In the rows, zero is written as 128.
R: 3 groups of rows, each row roughly a mix of its group's hidden directions:
R (75 x 14):
[[ 97 132 176 146 115 120 177 129 111 163  84 132 146 134]
 [162 167  97 125 108 149  83 115 104 115 142 108 162  97]
 [115 142 170 150 142 131 132  99  91 149  88 119 161  85]
 [146 107 106  96 122 142 127 162 177 121 151 160  88 156]
 [188 125 110 117 100  93 109 137 153 126 135  75 129 125]
 [161 119 126  68 113 150 109 138 186 124 153 122 126 121]
 [170  97  80 119 134 121  97 125 157 111 149 143  87 106]
 [106 142  98  91 100 108 122 145 136 105 178 104 124 172]
 [195 139 104 125 102 114  94 127 137 123 132  83 143 105]
 [162  96  74 114 106 120 119 128 167 113 156 146  93 123]
 [112 165 176 128 166 151 107 120  90 133 102 115 162 109]
 [107 176 115 144 147 153  95 116  76 103 144 118 160 131]
 [159  92  89 111  88 111 142 136 175 130 144 144  94 129]
 [176 142  81 117 106 121  87 134 137 104 163  95 132 128]
 [ 78 142 154 156 138 149 158 109  89 143  97 160 147 120]
 [ 99 125  91 151 166 156 110 106 114  85 167 152 121 141]
 [136  92  85 110 110 116 137 140 171 117 157 153  83 148]
 [120 182 121 140 132 143  98 121  79 108 140  98 171 132]
 [118 103  65 160 131 125 128 122 131 103 165 155  96 151]
 [130 129 186  95 112 124 155 148 145 172  84 129 132 118]
 [ 82 126 179 131 130 135 176 139 126 159  97 148 133 149]
 [121 143 122 158 168 161  93  97  85 110 131 141 148  91]
 [128 140 182 104  96 117 158 138 134 168  88 109 153 120]
 [133 132 180 133 142 140 132 111 114 161  78 131 151  78]
 [182 147 146  90 112 115  96 134 136 137 111  88 145  91]
 [152 133  83 130 153 149  77 105 121  88 159 133 126 102]
 [143 140 171 136 124 122 131 108 110 159  81 104 161  81]
 [153  77 127 129 106 108 167 141 185 136 131 129 104 148]
 [137 154  97 154 158 124  76 118  86  98 151 100 137 124]
 [131 185 130 128 121 132  96 124  81 119 127  90 172 120]
 [187 146 105 103 100 116  90 132 139 118 139  86 141 108]
 [125 124  74 178 146 124 114 114 105  87 162 127 120 149]
 [146 102  75 174 144 133 117 110 119 113 131 169  96 107]
 [156  94  80 117  90 106 138 136 170 122 153 136  95 137]
 [160 115 137  74 107 137 128 163 183 146 127 142 104 132]
 [ 86  95 116 133 172 130 131 131 138 108 158 162  87 156]
 [110 138  93 144 168 149  93 107 107  80 168 130 131 136]
 [124 135 162 163 110 114 159 141 101 178  77 132 138 120]
 [175 104  88 119 119 143 107 121 155 127 129 166  98  86]
 [114 142  75 118 113 125 111 137 125  91 184 121 122 168]
 [105 154 136 153 177 164 101 103  86 107 129 134 154 113]
 [ 87 122 185  98 132  95 159 148 133 153 110 112 121 152]
 [137 142 171  79 102  97 134 149 144 149 116  80 143 134]
 [115 107  87 154 160 165 117 112 131 101 156 177 105 130]
 [144 132 161  94  97  84 136 134 144 152 113  71 143 121]
 [119 125 180  97 128 154 148 138 144 168  88 162 128 105]
 [105 106  72 163 134 129 135 119 127  99 168 152 104 158]
 [ 92 140 113 186 156 137 130 110  73 119 120 154 130 130]
 [ 55 134 145 147 160 124 140 106  85 116 138 132 139 139]
 [116 148 150 166 138 129 130  94  80 138  96 114 166  92]
 [171 103 139 114  92 110 148 130 161 165  90 134 114  93]
 [103 161 151 156 169 153 109 109  78 119 118 119 163 117]
 [ 81 110 160 154 139 136 178 124 121 153  99 166 121 139]
 [ 97 127  94 158 169 156 109 115 106  93 160 159 117 142]
 [152 146  96 118 141 124  77 116 120  85 167  88 141 123]
 [130  98 134 125  85 107 178 148 160 165 107 148 105 140]
 [ 96 104 139  87 156 165 128 131 168 126 150 171 104 134]
 [178 149 113 104 126 116  75 125 126 110 141  84 140 100]
 [134  81 141 134 117 116 169 128 161 160  95 164  96 114]
 [ 93 129 158 162 162 155 143 105  94 140  97 163 140 104]
 [134 159 134 161 119 129 120  97  81 135 104 103 173  91]
 [139  82 134 141 116 126 168 125 161 158  97 170  99 110]
 [139 119  97  93 110 105 117 153 162 107 172 108 104 167]
 [148 109 100  97 112 115 126 160 175 115 160 127  93 167]
 [166 125 126  71 111 108 102 146 168 121 151  89 121 129]
 [ 77 145 160 150 174 163 133 115  94 125 116 151 145 133]
 [124 126 119 128 118  68 123 123 122 110 155  60 134 151]
 [161 140 116  87 118 105  90 143 146 106 161  76 130 137]
 [138 108  69 148 142 151 107 107 133  97 158 166 106 114]
 [114  97 166 130 113 122 183 133 154 166  92 152 117 130]
 [ 83 106 132 115 163 133 134 140 149 103 171 137 107 177]
 [119 152 191 113 147 153 130 125 112 152  86 130 158 101]
 [ 60 113 131 130 144 112 159 134 124 116 151 143 108 177]
 [163 117  84 114 117 109 104 146 159 101 170 106 105 154]
 [ 87 157 173 141 169 155 126 118  89 130 108 130 158 127]]
which group is each row in? (one row of each group first):
[107 102 155 117 110 128 179 145 156 165 101 166 106 140]  V
[190 125 120  88  93 118 110 136 167 134 129 100 130 105]  U
[169 124  93 107  99  98 111 147 159 113 159  90 116 150]  Z

[155 143 100  94 132 124  78 136 140  94 173  93 129 135]  U
[133  96  88 123  93  97 151 143 164 123 157 130  95 162]  V
[155  94  91 114 140 142 106 120 161 123 137 170  86  95]  U
[139 154 164 113  98  87 136 141 111 152  99  76 152 126]  U
[ 85 146 125 160 158 165 126 108  84 127 118 171 136 117]  U
[182 115  93 103  91  95 111 140 159 126 143 104 109 119]  V
[109 135 188 123 128 118 150 114 112 164  83 115 154  99]  Z
[106  79 139 116 141 133 162 138 177 131 140 161  94 154]  U
[ 92 106 137 130 138  69 147 129 130 115 149  85 114 168]  Z
